In the rows, 128 means zero.
Rows swapped in pairs by one turn or mirror: which row each one swaps with:
The rows were stretched afterwards, more along some directions than others.
Z_572: [106 126 115 119  71  98 140 143 197 110 101 114 161 106 111 114  94]
Z_609: [141 114 120 120 115 137 139 153 143 112 124 100 134 147 137 125 120]
Z_979: [134 141 126  95 116 136 139 136 168 118 118 135 156 131 121 117 142]
Z_691: [ 98 125 131 119  79 133 148 144 166 116 113  90 142 140 136 117 111]
Z_939: [145 157 135 106 101  87 154 140 164 123 116 142 150 136 110 142 117]
Z_314: [106 120 137 106  79 132 136 148 168 102 100 103 136 153 125 130 109]
Z_289: [132 133 120 117 108 121 150 119 163 109 112  84 147 126 103 124 103]
Z_722: [ 81 108 124 119  74 127 141 127 202  98  93 105 142 122 133  98 123]
Z_299: [124 119 140 119  97 113 127 135 172  95  85 121 139 129 140 137 119]
Z_942: [165 144 125 102 144 146 147 152 132 118 126 120 134 158 116 141 126]
Z_862: [129 101 119 123 113 133 142 131 142  85 109  83 115 150 141 151 110]
Z_549: [114 117 128  96  79 133 135 140 159 103 121 103 133 134 132 106 111]
Z_410: [116 115 134 110 101 114 143 118 142  90  97 110 106 135 119 137 124]
Z_287: [145 145 140 122 113 102 135 149 151 118 116 117 153 141 122 154 116]
Z_438: [130 129 127 121 107  87 156 120 129  98 102 109 111 121 134 153 121]
Z_593: [113 132 140 126 102 113 120 157 158 101 106 126 150 133 131 133 129]
Z_59: [121 142 121 106 112 117 144 133 174 119 112 127 163 122 107 110 129]
Z_14: [122 135 136 124 122 115 131 123 148 104  97 102 155 130 121 148 121]
Z_692: [151 139 125 102 113 128 147 148 178 126 114 145 166 135 125 128 128]
Z_7: [150 114 116 124 118 135 136 136 151  91 110  87 137 134 139 130  89]
Z_188: [ 93 112 131 126  96 111 115 130 172  97  88 111 148 112 117  97 100]
Z_678: [122 121 113 100  88 124 162 141 156 105 106  96 128 138 144 135 104]
Z_194: [105  97 127 115 118 127 126 116 168  93  80 110 125 114 125 102 134]
Z_701: [111 131 114 132  86  95 158 113 175 104 100  75 155 111 124 135  94]
Z_17: [132 111 113 105  88 118 166 120 171  99 112  83 124 138 126 127 103]
Z_93: [116 102 126 104  66 128 142 146 175 100 107 111 135 139 141 118 101]
Z_809: [ 95 103 128 101  77 116 141 130 161  95 102 106 119 127 126 105 123]
Z_564: [141 104 120 110  99 161 124 139 172  92 121  94 146 139 120 118  95]
Z_680: [140 172 129 102 103  98 156 156 168 139 113 140 173 129 123 143 116]
Z_710: [128 102 128 119 119 130 136 121 114  83 106  71 108 140 138 145 108]
Z_616: [117  93 120 108  99 128 151 112 177  99  83  94 132 130 124 125 110]
Z_297: [144 109 140  99 106 147 121 139 166  97 107 131 128 139 124 132 138]
Z_277: [ 95 116 137 127  87 118 125 151 172 105  95 135 147 145 137 131 131]
Z_768: [118 109 114 108  94 110 148 132 180 100  93 123 126 111 123 124 131]
Z_191: [131 147 135 115 128 131 148 150 131 122 122 138 130 149 133 138 139]
Z_267: [119  98 117 124 113 146 133 141 147  82 110  82 122 139 144 126 122]
Z_951: [139 143 132 113 114 113 140 151 145 119 127 135 132 129 124 112 123]
Z_402: [136 134 137 112 106  99 139 138 156 119 101 133 151 131 110 135  99]

Z_768 is swapped with Z_572
Z_951 is swapped with Z_722
Z_609 is swapped with Z_277

